Each path is a new rotation, seen through one point. The rows after it are directions, each followed by how far the rotation turns it, in degrees per step (0 if it stays put).
Each turn is a multiple of 5 degrees from 10 to 175, or 0.
Each row of a path follows its step; steps can be skipped.
Rotation 1:
step 0: [-16  -7  -3  -1 -20  -2  -9  -3   8  25 -11 -27  -9  10  -8  -7  -5 -11
  -2  10  10   5 -13  -5 -11 -14   3   9 -13   2  15   3 -14   4  26   1
  -8   8 -29]
step 1: [ 28   1 -13  14  -4 -19  -9  12  -5  -2   4  -8 -13  -5  -7  -1  25   6
  27  -5  -5 -12 -10 -24  -3  14  -2  -2 -28  -3  -9   9   6  10  12  -8
 -19  -3  -6]
step 2: [ -3 -15  -7   0  -3  14   3   2   2  -6 -16 -12   0  30 -18 -11 -15  -7
  -1  -9   4  -9 -19  -1 -19 -20  14   2 -17   0  18   1   7   3  21  12
 -26  -6   3]
step 3: [ 13  11  -7   3  -8  -8  -3   4  -9  -5   4 -18 -30  -9 -12  11  25 -16
  12  23 -10 -16 -21  -7  -8   9  -8  17 -10  -1  11 -16  -4   0   6   7
 -10   2  12]
step 4: [ -1 -10 -11   9  -2  -2   2   1 -11 -18  11 -13   7  17 -29  -7  -2   0
  -5  -3   1  -8  -7  12  -9 -13   3   9  11   5  -4  12   5  26   3  -7
 -44  -1 -11]
step 5: [ 18   6  -8 -16   6  -3 -12  -9   1  -1  14 -13  -2 -11 -10 -10   6 -19
  20  23  -8 -24   1  16 -17   2  13  -1  -1   2   9  -7   6  -7  27   6
  -6  17  19]
step 6: [  7  16 -28   6 -18   4  -2  17   1 -10  -4  11  -4   3 -17  -4   4   1
  -9   2   2 -13 -14   5   7   1  20  12  32  12  -1   3 -22  13  10   2
 -24  -3  -7]
step 7: [  6  -9  -1 -11  12 -13 -12 -22  16   1  -1  -5  -7  -6 -12 -23  25 -18
  -4  13  -6  -3  -8   5 -21   2   0   5  16 -18   0  26  -2  -2  23  -5
  -4  17  -3]
step 8: [  1  16 -30  13   7 -13   0  14   8   0 -15   3 -10   4   0 -11   4   3
  26 -26   2 -10  -2  11  -6   4  14  11   9  14 -10  -9 -17   3  12  -4
 -14  24  -8]
step 9: [ -8   5   4  -9  -2  -7   5  -5  -5  -9  -9  21   1   8 -14  -9  23  -7
  13   6 -10  -3 -26   0  -7 -20   9  -5   3 -16  21  22 -10  -9  31 -15
   6   2 -11]
Directions:
[ 1  3  4 -4  1 -1 -4 -1  6  1  1  2 -4  5  3 -3 -3 -5  1 -1 -1 -8 -2  2
 14 -5 -4 -1  1 -5 -4 -1  5 -1 -6  4 -1 -1 -5] | 0
[ 1  7  3 -2 -8 -1 -7  3 -7 -6 -5 -2 -6 -4 -3  4 -8  2  4 -2  4  2 -1  2
  5  6 -2  4  3 -1  6  1  0 -6  0 -4  1  4 -4] | 135
[-4 -3 -2  2  5 -5 -5 -3 -2  1  3 -6  0 -2  1  3 -3  4  9  1  0  2  6  1
  0 -6 -3 -4 -2  0 -6  0  0  6 -1 -8 -4 10 -5] | 100
[ 1  3  3  1 -1 -3  2 -4 -1  0  1  2 -3 -6  1 10  2  0 -1 -7  3 -3  0 -3
 -7 -9  3 -2 -6 -1  7 -1  4 -4 -7  2 -9 -3 -1] | 40
[ -1  -3  -4   6  -7   4   0   8   4  -2  -5  -1   4   5  -1   2   0   1
   2  -1  -1   0  -2   5   0  -4   6   1   2   5  -6   7   1  -3 -11  -6
  -3  -3   0] | 160
